The rows of M fall into a few groups, and each row is roughly a mix of its group's hidden directions.
M (156 x 11):
[[-10  10  13 -17 -26  -6   8  -2  16  11   7]
 [  6  14  12 -10  -5  14   4   1 -32  11   5]
 [-31   4  11   5   0 -14   5   6  20   7  -6]
 [-16 -18   3  20  26  -4  -8   2  -4   1  -9]
 [  2  12   8 -13 -29  -1   3  -4  18   1  16]
 [ -5  -4  12   0 -13  23   6  12  16  14 -19]
 [-14   0 -12 -22 -17  -5  -5   6  25   5  -5]
 [ -6 -16   1  18  11  13  -3  15  -6   6 -26]
 [  6  -2  13  -2 -20 -12   4 -11  14  27   4]
 [ 13 -13 -19  -5  -1 -18  -4  -1   6 -23  16]
 [-19  25  -6  12   8 -17  -9 -10  -7  -2  10]
 [-11  -6 -14   3 -16 -11 -21   1  24   8   1]
 [ -4   9  -6  15 -10   4   6  -5  36  -1  -7]
 [  6  15   6 -26 -13  -9  10   0 -13  16  10]
 [ 24   7   8 -15 -20   5   8  -6 -11   4  16]
 [ 13   2   9   0  -8   1  11  11   7  26 -24]
 [ -9  -7  13  -4 -17  13   1  14  -3  17 -25]
 [-25   7   8 -10 -11 -12   4   4  24  10  -3]
 [  0  -1  -5 -36 -17   6   2   2   7  11   7]
 [ 10  11  -9  -8 -18  13   9  11  25 -12  -9]
 [-18 -13  -1  18  25  10  -5   3  -6   0 -15]
 [  1  27   7  -8  -8  -3  12 -13   2  -8  23]
 [  1  -7 -17 -22 -18   4 -21   4   4  15  -3]
 [ -6   5  16 -11 -14   0   6  12   6  30 -12]
 [ 19  -9  -7 -21 -19  14   4   8   1  17  -2]
 [ -2  22  -2  -5   9  -5  -2  -7 -25  -6  23]
 [-22  18  14  -4 -15  11   1   6  -8  19  -8]
 [ -4  -6 -12 -34 -11  -9   2   5   5  15   2]
 [-13   6  -3  25  27  -7  -4   1 -13  -8  -1]
 [-28   4  13  -4 -24  -3  -7   8   5   5 -12]
 [ 32   4  -8 -12   1   1  -4 -12 -10 -11  15]
 [ -8  -4 -10 -24 -13   3 -12  -2  23  15  -1]
 [-12  15  -9 -10 -18 -19 -14  -5  13  -3  16]
 [  5 -24 -10  21   2   6  -1   7   3 -15 -20]
 [-22  17 -15   5  -2  16 -12  14 -10  -6 -10]
 [ 23 -30  -4  -9   1  10   1  10   4  -2 -11]
 [ 16   7 -14 -23 -22   1   2   1 -10  -3  14]
 [-17  14  18   5 -11   6  11   4  12  21 -14]
 [  1  17  -2 -22 -12  16  -1  -5 -14 -10  19]
 [-12   7  14   4   4   8   1  15 -15  27 -15]
 [ -2 -12  -6   7  26  11  -3  -3 -11 -23 -11]
 [ -3  23  15 -19  -5  10  12   0  -9  19   4]
 [ 16   6 -11  -6 -18  -1   8   2  28 -16   3]
 [  8  -4 -14   7  17   7  -9   4 -31 -12  -3]
 [ -2   7  -2  17  13  -8   1 -15 -13 -16  25]
 [-12   8  -2   2  15  -1   1   1 -37  -7   6]
 [ 27 -19  -2   8   8  14   6   6  -7 -13 -12]
 [ -4  -3 -25  -1  18   7 -11   7 -24  -9  -4]
 [ 11  -3 -16  20  16  -2   3   0  17 -23  -2]
 [ 23 -27  -6  -1  -5   8   2  -4  18 -13  -3]
 [ 17 -22   1   0 -14  13   6  -1  22   2 -14]
 [ 19   0   1   4  12  15  22   0 -16 -19   4]
 [-19 -16  -7  13  14 -10 -20   3  16   5  -8]
 [-13 -25  -8 -13  21  -5 -13   6   2   2 -13]
 [ 13  10 -12 -26 -20  14   1  -1 -10  -9   4]
 [-14  18 -12 -23   3  -9  -5   1 -13  19   0]
 [  6  14   8 -16 -24  -5   7   3  12  23  -3]
 [ 11 -12 -11  10  15  11  -4  -9  -8 -28   7]
 [-15 -11 -14  18  12   5 -19   9  -5  -8 -17]
 [ -7  12   4   8   5 -13  -1  -6 -26 -18  18]
 [-20 -11   5  21   4  -4  -3  11  21   2 -17]
 [  4 -24   2 -24   0  14  -6  11 -14  -2 -12]
 [  3  -9   3 -11 -14   7   7  16  17  19 -22]
 [ 15  14   3 -18 -28   8   9  -2  10   8   5]
 [  1  -2   1  36   9  -9 -11  -8  -7 -11   7]
 [ -3 -10   3  -6 -12   5   3  12  27  17 -20]
 [-10  -4  25   5   9  -9  19  -3  18  10 -11]
 [ -3  15 -15 -17  -3  -9 -11 -13  -2 -14  22]
 [ 33 -14   0  -4   3  12   9   3 -14 -12  -2]
 [  3  -1  -9  14  15  -7 -13  -2 -23 -23   7]
 [  4   5 -24  -9  -1  -2 -25  -8  -2 -20  10]
 [-13  20   7 -27   4   6  12 -12   3 -13   0]
 [-18   4   8  16  10 -18  -1  10  -3  20 -16]
 [ 19  10  -2  -5   8  -8   0 -21   0 -12  26]
 [  3   1 -26   2  -2   3  -3   1   7 -30  12]
 [ -8 -26   1  -3  -9  -8  -6   5  30   5   0]
 [ 16  -5 -15  -2  14   0  -3 -11  -2 -25  20]
 [ 19   9 -12 -22 -13  -1   2 -11   2  -3  22]
 [ -8 -29  -7  -5   4   9   2  12  13   6 -20]
 [  2 -13  -5  23   3  -4  -1  23 -10 -10 -18]
 [ 21  -6   3 -18   1  23   2   2 -24   1  -2]
 [  2  13  11 -24  -5  -9   4  -4 -17  14  19]
 [ 18   1  -2  -2  -9   8  12   4 -33  -1  10]
 [ 17   7  -5   2 -16   5  13  15  23  -6 -16]
 [ -4 -12 -23  -7  16   0   2   9   7 -27   1]
 [ -6 -10  18  22  16  12  12   5 -13   1 -14]
 [ 14 -13 -11  -8   3 -10  -4 -10  21   1  26]
 [ 28 -12  10  21 -11  -2   5   2  13  -6  -1]
 [ -1   2 -14  19   5  20 -14  -4  14 -21  -6]
 [-34  10  13   9  10 -11  -4  -9   4  -2   5]
 [ -3  -1  18  20 -12  -6   7   1   7  25 -15]
 [ -7  31   8  17 -14  -3  11  12  -3   0  -4]
 [-10   9  14 -24 -11  -2  10  -1  18  20  -3]
 [  5  10 -12  -9 -10   0 -14 -19  -7 -15  24]
 [ -8  10 -18 -17 -12   0  10   8  23 -14   8]
 [ 17 -24  -6   5  19 -13  -5 -16   3   1  11]
 [ -6   8  26  21  -3   9  16   6  -4  10 -13]
 [ 10  14   0 -11  14  -4   9 -19 -12  -2  25]
 [  6 -18 -10   7   1  10  -4  19  11   6 -27]
 [ 15   6  -6 -17  -8  -8  -4 -17   3  -8  27]
 [  6  -4  -2 -26 -25  10   9   6  16   7  -1]
 [-15  10  -7  23  15  -3  -5 -13  -5 -21   8]
 [-15   7  -6  25  25 -14  -5  -8   2  -2   5]
 [ 17   0  -3  10  16   4  -6 -12 -21 -14  19]
 [ 15 -30 -15  -9   3  -5  -7  10  11   1 -12]
 [ 13  -4 -10  -1 -11 -12   6   4  35  -5  -6]
 [  8   1 -26   4  -6  -1  -8  -3 -13 -19  21]
 [-10   9 -12  -8 -25 -19 -18   7   7   7   7]
 [ 19   6 -11 -15   7  11 -11  -9 -17 -14  17]
 [-14  12  -1 -23 -15 -13  -6  -2  10  17  12]
 [-15 -10  -2  18  14   2 -12   4  -8 -13 -24]
 [  3  -3 -12  22  14  -2  10   4   3 -28  10]
 [ -9  16  14 -21 -20  -2   9   0   2  17  11]
 [ -7 -13  -5  -6  20  20   0  10 -14  10 -20]
 [ 22 -22  -2  -6 -22   0  -5   2   0  14 -11]
 [ 10 -31  -7 -18   1  -5 -14   0   5   8 -11]
 [ 11 -14  12 -12 -19  -4   4   0  10  26  -9]
 [  2   4   3 -25   1  11  10  -9  16  25   1]
 [ 15  -4   8  25   7  -3  11   6 -24 -11  -3]
 [-11  20  18   4 -16   7   5   6 -18  16  -4]
 [  0 -19 -22  12  15  -1 -15   2  11 -13 -12]
 [ -1   5   1  21  14  -6  -6   0 -27 -21   1]
 [ 24   3 -12 -22 -21   8  -2  -1  -8  -2   9]
 [  6  -9 -17   7  20  -9  -6 -13   7 -20  17]
 [  5  14   4 -11   5   4  -1  -7 -32   3  19]
 [-15  -3  -9  27  19  -4  -6   4   1  -2 -20]
 [ -6 -14  -2  -9  25   9  -9   6 -25   1 -10]
 [-19 -12   4   5  15  -7  -8  16  -5  13 -22]
 [ -6  -5 -20   4  -9 -10  -1   2  27 -22   4]
 [-17 -23   4   5   1  -9  -6  14  11   4 -23]
 [-15   2 -11  -2 -16 -17  -6   1  29   6  -2]
 [  4  23   2  -2 -23  20   9   4  -3 -14   6]
 [ -3   8  -4  10  13  -3  -7 -10 -28 -17  17]
 [-14  -9   5  21  23   9  -5   2 -12   7 -17]
 [ 27  -2 -23  -3   3  -2  -4   1 -12 -16  11]
 [-15   5  -9 -17 -28   2   5  17  -7   8  -3]
 [  4  13  18 -20   2  18  13  -7 -13  15  -3]
 [  1  14 -15  15 -12  -5   2   2  -1 -29  12]
 [  0 -26  -8  12  11  -5  -5  -7  26  -4  -8]
 [ -9 -12 -12  22  -1   5  -7  17   0  -8 -23]
 [-26  17  17   1   8   0  -6  -7 -11  13  13]
 [  8 -24 -13 -17  -2   2  -4   0  26   9   1]
 [ 19  -7  -5 -11 -26   8   8   5  21  -6  -3]
 [ 14  -4 -10 -27 -16   7   1  -6  19  -6   9]
 [-30   6  11  -6   1 -11   9   8  16  14  -8]
 [  3  18  18 -12 -20  12  20   0  -6   6   7]
 [ -6  -9   0  27  28   4  -2   0 -11  -6  -5]
 [ -3 -10 -21  -8  11  -2   4 -11 -10 -25  16]
 [  2 -13  12 -18   3  12  18  10 -17  16  -9]
 [  4  16  27  -3   5   3  19  -5 -15  15   3]
 [ 14  13 -10 -11   0 -16   3 -11  -1 -14  26]
 [  2   5 -18   4  21   1  -5  -7  -5 -27  16]
 [-11 -11  20  12   8  -8  -1  11   2  24 -15]
 [  1 -10   4  -5 -21   8   8  18  12  17 -20]
 [ 18  10   2 -16 -14  -4  -7 -11   0  -7  27]
 [  1  16   3 -25 -13 -12   7  -5  10   7  21]]

Each list below has one row that fits no group; the rest each fit one group, if only roughly. Name that row.
  * q_844: [ -9   6  10 -19 -18 -14  -3  -1  17  22   0]
  * q_77: [-27  -4   1  -7  -7  -1  -3   9  18  22 -12]
  * q_860: [ -1 -10 -13  11   7  13  -3   0  12 -33   0]
  * q_782: [-20   7   6  32  16  -5  -2  -9  -4   4   1]
  * q_752: [  5  14   9  -5   2 -13   3 -21  -4 -11  28]
  * q_683: [  8   7  15  11  11  15   2 -10 -25 -12  14]
  * q_50: [-29 -10  -6   5  21  -8 -16   0   3   6  -1]
  * q_102: [  8 -30 -10  11   9   7 -14  -2   0  -6 -18]
  * q_474: [ -7   1  15 -16   2  -4  -4   9 -15  30 -11]
  * q_275: [ 27   3   5   4   9   4   3 -11 -25  -9  12]
  * q_237: [ -5  17  -4  -1  10  -4 -17 -16  -9 -12  26]
  * q_289: [-19  17  10 -18  -8  -7   5  -7   3  25   6]
  * q_770: [-15  20  21  12  -2   1   6   5  -5  21 -12]
  * q_581: [  9 -21   0  -5  -5  -5   0   2  25  17 -19]

q_289
  * q_192: [ -3 -10   8   1   3  -9  -2  13  23  26 -14]
  * q_926: [-25  17  17   4   3  -8   3   0 -11  20  -1]
  * q_349: [  8  -7  22  -2  -1   3   5   1  -6  33 -11]
  * q_353: [ 13  22   1 -11 -10  -5   6  -6 -15  -5  25]
  * q_415: [  1   5  13  11  -1  19  18  10 -14   9 -22]
  * q_799: [  4   7   6   8  29  -1   5  -8 -21 -11  14]
  * q_506: [ -3 -14  10 -15  19   0 -15   2 -21  16   9]
  * q_942: [ 11  16  -1 -18   2  21   5   7 -21  12  -9]
  * q_239: [ 11  17  16 -20  -8  -3  10 -18  -3   5  17]
  * q_582: [ -7   4  20  -8 -29   4   5  13 -17   0   0]
  * q_71: [ -9 -13  -2  20  26  -9  -6  -1   1 -18  -5]
  * q_893: [-33  11  -9  -1   9 -16 -11  -4  -2  11   3]
  * q_240: [ -9 -24  -7   0  -5  12  -8   8  27  -1 -10]

q_192
  * q_834: [ 24 -24  -4  10   8   7  -2   6  13  12 -10]
  * q_389: [  7  18   9  -1   8  13   5 -10 -30 -11   6]
  * q_565: [  0  26   0 -13 -14 -11   2 -11   2  10  22]
  * q_901: [  7  18   9 -23 -22  -6   0   0   1  16  13]
  * q_542: [ -7  11   8 -28 -12   2  12   4  -6  23   2]
  * q_11: [  6   6 -10   2  10   1  -4 -18  -6 -20  29]
  * q_154: [ -8 -17   7  14   5  -2   2  20   2  17 -23]
  * q_865: [  5  15  15  -8  10  -4  11 -16 -21  -2  20]
  * q_645: [ 14 -11  -5  11  17 -10   4  -9   2 -23  19]
  * q_418: [  0  -8 -24  -2  -7  -2 -10  -6  21 -23   6]

q_834
  * q_931: [-15  -5   0   6   3   3  -1  14  17  12 -31]
  * q_740: [-14 -12  -6  21  16  -2  -8   9  -8 -23  -7]
  * q_450: [ -5   1  -6  19  22 -21 -14  -9 -10  -8   9]
  * q_63: [-13 -13   3 -16  -5  10  -6  12  12  24 -15]
  * q_414: [ -5   8  -2  15  24   7   2   5 -24 -16   6]
  * q_963: [ 11  16   6 -11   2 -11   6 -16 -15  -8  25]
  * q_410: [-20   3  15  18   7  -1  -2   9  -2  18 -20]
  * q_136: [ -7 -14   8   2   5   8  -5  11  -7  18 -30]
  * q_366: [ 13 -20 -19 -17  -1  -4  -4  -5   7 -18  13]
  * q_184: [ 16 -11   6  -5  -6  10  15   4  32   1  -8]

q_184
  * q_744: [-14  -8  12  11   6   5 -10  11   9  23 -21]
  * q_798: [  5  -6  -1 -12 -20   4  -1   9  28  12 -15]
  * q_153: [-10  -9  16  21  -5  -3  -7  13   7  17 -19]
  * q_929: [ -3  23   4 -18 -18  10  13  -3  11  12  11]
  * q_898: [-10  29  -5  17  -2 -20   6   3  11  -4   7]
  * q_396: [  3  18  15   0  13   1   3 -13 -29  -3  11]
  * q_83: [ 22 -15  -5  20  11   5  -7  -2   0 -23  -2]
  * q_803: [ 12   3 -11   7   5   8  13  -9   6 -30  16]
  * q_21: [  9   2 -14 -16  23   8  -5  -6 -18 -13  13]
  * q_234: [ -1   9  22 -26  -3  -2   8  -6  -6  21  -3]
  * q_596: [-13  -9  18   9  18   0  13   7  11  17 -16]

q_153
